In the data rows, the value 128 means zero.
Each row below has a hidden score, from 0 to 40, with 20 about the middle. What is it? The score is a weighted sum of the row's numbers plus the product of two more (or one squared), each taken from its middle value.
[105 121 130 101 149 153 114 130 127 123 134 154 115 135 110 123] 18
[184 163 130 165  73 115 100 111  79 122 169  61 178 108 158 116] 30
[127  86 157 139  76 117 120 126 131 146 132 147 166 123 113 122] 22
[255 171 112 108 193  55 113  71 190 130 102  77 124 141 135  80] 28
[147 106 127 120  86 157 118 117 116 157 110 101 142 140 165 151] 24
[155 146 149 116 123 125 164 149 146 145 108 140 143 122 137 128] 17
[132 138 109 125  87 102 132 124 133 128 123  88 146 139 107 151] 24
[139 118  93 140 157 112 155 126 136  67 148 138 106 139 129 130] 12
[118 172 136 128 116 138 104 139 125 119 158 137 120 120 127 135] 24
[126 171 142  89 137 121 119 162  84 130 200 135 144 133 115 156] 25
[101 124 155 153 121 159 105  71 149 160  92 121 108 117 143 113] 24
[212  76   0 198 216 162 191  91 157  75 120  78 205  78 118 128] 4
[116 102 111 129 133 132 117 107 141 116 131 145 155 139 150 127] 17
[115  96 159 113  76 114 121 190  97 140  92 189 105 209 150  94] 28
[149 142 133 142 118  92 134  88 102 120 169 102 136 134 133  98] 17
[100  96 108 126  85 150 165 169 141 152  84 134 119 128 107  67] 23
[ 98 124 123 112 126 129 114 114 109 156  78 133 119 151 133 133] 18
[ 19 122  40 163   5 203 205 167  82  23  84  99  89 127 178 215] 16
[155 119  99  78 141  81 154 127 155  85 156 122 112 139 118 116] 19
[123 164 132 115 169 123 146 159 154 147 144 129 144 111 161 147] 19
[121 128 124 141  49 138 185 141 117 132 116  96 132 162  97 126] 19
[108 116 110 122 135 141 142 155 141 147 133 148 114 114 125 108] 20
[100 147 159 132 127  97  82 146  76 119 183 122 109 120 164 152] 28
[ 88 101 123  70 201 150 152 178 144 183 125 153  79 121 123 155] 19
[135 118 118 156 131 137 117  89 103 136 149  97 154 130 159 130] 19
[117 139 133 184 109 140 124  92 163 119 112 144 163 118 148 118] 14
[119 156 122 158 122 136 182  97 133 162 148 129  96  74 132 101] 12
[127 103 118 123 139 147 115 115 144 133 144 123 144 143 147 142] 19
[140 118 124 185 115 111 118  61  89 120 106 114 134 105 133 152] 15
[150 120 127 121 126 142 138 110 126 112 157 145 136  98 138 115] 15
[105 124 140 109 124 120 156 168 120 123 103 138 107 116 119 179] 18
[131 118 106 153 180 136 117 153  97  91 173 118 114 105 136 122] 19
[109 161  73 134 126 161 170 185 129 106 161 123 116 122 128 154] 21
[174  99 116  67 176 157 174 184 147 215  65 161 120 180 128 127] 15
[103 111  93 107 114 119 153 192 103  99 155 113 126 122 123 139] 29
[ 77 102 169 177 105 129  88  99 148 160 104 130 137 110 144 145] 23
[156  78  32 192 150 184 137 107  55  10 225  71 159  76 175 183] 12
[255 117 144  69 142 134 176 202 147 199  91 186 134 193 163 112] 6
[220 216 250   0 121  67 148 244 169 208  48 188 106 255 119  87] 23
[ 68 105 123 113 181 163 142 156 182  98 107 137  88 144 107 147] 15
[ 98 126 144 168 112 149  98 136 107 163 169 153 154 121 130 121] 24
[ 94 125 154  86 129 133  93 139 138 129  94 185 105 160 113 174] 20
[146 132 124 113 144 113  86  69 127 119 111 146 122  99 105 132] 22
[110 138 153 124 161 119 111 150 168 144 138 125 106 127 127  99] 24
[168 114 136 106  88 116 106  87  77 123 176  82 132 119 153 146] 26
[184 116 116 219 154  97 143 142 126 136 117  78 113  15 142  58] 24
[ 78 108  95 150  80 140 118 120 120  97  93 104 174 132 136 135] 22
[129 110  95  98 132 154 181 137 142  79 139 162 117  76  99  72] 10
[138 142 123 121 185 149 120 135 120 128 165 121 122 125 134 102] 18
[125 127 172 115 110 100 103 115 108 120 166 117 159 144 142 186] 23
[148 130 131 122 115 102 134 123 129 102  86 158 154 124 132 112] 15
[124 129 126 161 106 117  97 103 110 136 141 133 122 106 120 101] 23
[144 130 121 107 133 148 133 112 171  89 104  97 115 140 145 155] 20
[134 189 136 184  29 121  97   0  25 102 169  84 106   0 151  61] 14
[142 138  77 148 128 158 136 116 105  81 190  79 150  94 171 150] 19
[134 101 105  87 170 126 201 171 149 115 138 163 104 123 139 110] 10
[157 125  89 174 176 122 141 109 240  49   0  95 154 231  11 187] 20
[121 177 135 158 119 173 120  96 124 106 130 119 135 141 119 120] 17
[128 120 119 147 143 142 129 113 103 115 164 155 124 113 133 133] 13
[134 166  71 204 175  90  86  56 192  20  74  51  97 189  30 148] 28
[ 99 156 255   0  13 119  87 234  16 255  63 255  78 180 185 163] 29
[127 181 142 139 141 167 110 121 114 121 126 130 122 153  91 106] 20
[121 134 157 164 122 150  91 109 117 148 154 146 123 139 167 124] 19
[140 156 138 103  97  85  91 167  58 127 179  93 120 122 145 116] 35
[ 97 134 122 127  90 149 181 121  98 156 109 129 133 167 116 155] 10
[158 121 131 145 139 119  45  72 107 172 140  92 134 144 181 130] 30
[162 143 151 116 185  77  92 130 156 187 132 131 149 123 106  91] 28
[112 147 176  70 103 134  71 114 118  77 144 130 115 192 142 114] 25
[103 107 107 104 162 142 160 129 155 127 145 156 118 127 107 119] 13
[144 145 142 161 114 147 116 101 143 130  82 158 166 124 138 105] 14
[139 145 128 143 128 131 131 135 100 114 162  74 173 125 134 125] 24
[130 128  99 149 147 107 105 107 145  99 130  98 130 131 148 141] 22
[164 132 125 110 107 121 131 140  91 135 169 111 126 134 151 139] 23
[156 129 143 135 120 120 145 140 146 114 117 128 123 140 138 119] 18
[120 109 106 128  92 124 177 182  99 152 116 103  81 136 104 154] 21
[152 134 134  92 144 137 159 120  98 117 132 156 109 101 103 167] 17
[112 137 124 112 159 120 153 174 116 124 134 146 101 135 137 138] 18
[ 83 105 128 154 119 152 138 142 180 129  86 144 133 130 121 128] 18
[110 132  98 161 113 112 133 155 114 117 174 120 132  94 130 116] 28
[156 143 106 107 148 115 171 156 164 140 105 152 165 110 117 148] 15
[ 78 163 185 113  49 135  59 119  72  68 141 123  92 207 100 162] 30
[153 146 132  51 151  72 158   0 255 143   0 208 146 179  29  79] 10
[ 83 148 104 126 168 126 103 157 113 100 136 147  79  95 121 154] 23
[ 78  98 131 102 143 146 176 134 122 140 100 134 121 144 142 136] 10
[ 83  85 129 181 127 150 126 115 133  93 135 132 141 120 157 145] 15
[139 168 208 113  75 123  30 196  38  87 159 110 120 196 164 193] 37
[132 152  91 133 114 185 151 142 115  77 121 120 114 141 108 146] 14
[ 94 151 140 144 156 136 160 102 124 129 113 150 100 104  96 127] 13
[106 156 192 111 110  91 115 171  95 126 149 148 129 167 144 142] 25
[139 106 144 122 134 139 127 158  89 165 152 121 128 126 136  95] 24
[166 171 107 122 116  76 129 160  75  80 184 137 144 130 170 127] 28
[ 48 103   7 204 242 133  54 170 177  83  74  54 183 245   0 255] 34
[176 115 135 161 115 100 113 113 100 130 114  87 178 103 182 100] 22
[ 84 145  96 132 129 151 149 186  95  83 203  85  94 123 112 194] 26
[108 145 154 167 144 106 112 113  98 113 143 114 134 124 155 109] 18
[155 123  98  84 141 129 210 181 175 170 104 135 131 132  67  75] 17
[133 106 103 124 113 142 131 125 152 134 112 132 124 115 133 163] 20
[111 148 104  94  98 135 175 125  91 110 161 142 108 115 148 109] 12
[157 118  93 144 174 122 156 167  72  96 163 128 127 136 152 127] 15
[171  73  68 207 139 146 135  77  98  43 145  46 182  67 168 186] 16
[132 117 128 128 135 103 165 154 134 117 129 141 126 108 106 148] 16
[189 135 126 135 182 110  72  62 105 138 136 117 161 115 136 100] 24
[ 32 134  55 226 111 159  99   0 180  51 164  77  81  20  57 100] 19
[147 157 124 120 108 105 108 102  97 102 142  92 144 127 111 117] 24
[121 157 142  93 119 127 122 178  77 114 137 130 114 165 130 142] 24
[155 153 122 138 150 128 151 130 153 147 140 112 148 124 124 130] 19
[ 96 133 130 110 136 147 139 115 137 134  95 170 131 119 128 108] 12
[112 103 111 128 162 135 165 141 173 137 118 158  85 113 115 141] 13
[ 75 115  85 248 183 105 201 172 129 200 113 116  74   0 174 110] 9
[166 112 110 110 161 109 148 146  96 116 176 128 131 106 114 136] 18
[ 95 115 143  75  59 143  96  55 114  73 155 148 140 195 149 141] 15
[203 137 192 118  70  52  41  94   0 136 193  28 145 176 243 233] 33
[172 150 132 107 148 117 119  66 121 141 119 153 144 113 105 117] 19
[ 97 134 136 101 152 171 148 128 161 151 116 182 134 161 134  95] 9
[145 112 110 162 142 128 130 118 111 137 139 105 144 114 114 112] 21
[203 124 119 148 117 123 113 107 118 151 125  61 122 150 158  47] 28
[105 115 128 119 125 100 142 151 168  97 147 117 121  86 134 153] 24
[155 138 148 111 138 131  97 163 131 115 112  85 123 157 166 143] 27
[ 84 124 106  96 137 135 142 195 149 112 140 147 142 130 120 154] 28
[105 134  75 123 103 146 184 153 143  89 102 129 131 130 107 172] 14
[101 114 125 166 123 136 120 121 132 132 134 140 136 111 128 146] 19
[171 112 129 146 116 149 108  79 124 116 109 113 133 122 137 109] 22
[116 113 148 147 114 163 140  94 143 140 151 128 152 130 129 118] 16
[117 107 132 149 119 132 131 132  65 157 144  91 144 124 179  82] 20
[115 103 128  99 116 115 111 157  94 119 133 130 100 122 117  98] 26
[137 170 164  36 113 130 158 178 125 189  72 180 132 184  89 105] 20
[110 127 109  95  77 115 178 182  88 108 102 140 132 125 118 170] 16
[133 101 110 149 102  82 115  56 157 131  60 164 153 135  77 134] 11
[159 133 145 107 126 110 159 135 153 131 136 107 131 136 121 125] 21
[163 160 202  85  83 109 134 143 213 229  70 162 113 127  53  51] 34
[ 83 130 143  24 127 108 194 231 209 172  58 227 107 180  65 130] 21
[182 140 120 138 134 115 107 112 143 126 136 111 153 128 141 108] 22
[197 152 108  88 158 129 155 114 129 126 136 110 129  97 104 122] 23
[255 114 167  40 112  98 158 184 110 238  45 123 167 227 191  77] 23
[106 107 115 159 134 132 112 126 159 101  83 158 135 124  98  88] 18
[176 136  97 119 157 158 188 167 139 145 183 134 137  46 168 145] 12
[106 130 180 188 158 131  12  66 143 131 108 131 145  94 170 109] 26
[101 131 107 165 167 141  92  90  80  76 181  94 107 104 131 129] 20
[114  99  95 240 154 110 151 111 195 214  85  93 161  11 165 110] 18
[145 135 131 148 134 157 116  70 125 169 136 130 164 104 122 107] 21
[142 101 142 170 134 142 124  90 141 141 156 122 156 116 151 114] 17
[139 158 121 121 111 144 129 138 140 160 190 100 124 113 139  87] 27
[108 112 121 142 109 111 135 116 153 154 120 118 153 105 165 133] 19
[194 143 144 111  90  60  82   0 208 126  24 130 166 209  64  79] 26
[108 129 128 139 146 120  66 128 125  60 119 118 147 146 143 153] 25
[143 127 144 138  99 149 114 133  94 135 150 112 141 120 179 112] 22
[136  97 111  95 163 142 137 173 149 123 132 168 119 128 110 129] 16
[ 95 111  83 139 138 126 152 138 174 129  99 150 148 137  90 103] 19
[105 151 153 100 147 122 119 178 110 132 133  86 106 139 159 163] 28
[100 109 134  65  22 118 125  87  38 170 165 151 110  71 164  82] 8
[121 112  39 216 208 123  60 133 161  76 172  61 172 177  22 170] 31
[153  95 123 162  85 114 125 122  60 103 182  94 163 142 111 107] 22
[189 162 102 113 146  94 160 150 132  95 177  82 101 100 115 144] 24
[177 130 204  97  70 121  71 177 116 149  73 128 154 226 138 173] 32
[182 140 120 145 158 113 112 132  78 142 162 103 109 130 143 116] 24
[119 126  80 136 130 114 144 171 114  99 181 126 124 116 122 139] 28
[164 132 172 183 106 130  77 138 118 167 110 175 137 163 136 165] 21
[ 85 121 156 122 115 103 115 136 120 176 140 173  98 154 127 143] 20
[ 85 206 174  43 117  82 137  46 214 168  84 118 121 133   0  62] 31
[131 115 122 118 124  96 143 167 126 102 143 109 123 125 105 180] 24
[116 147 134  95 116 131 151 153 159 145 103 143 112 189 108 131] 19
[173 108 157 150 141  31  62 122  42 153 184  58 132 155 215 230] 25
[137 121  95 154 126 125 148 123 127  88 177 127 109 103 120 158] 17
[ 89 142 140 157 119 126 102 145 119 120 119 143 125 117 123 142] 23
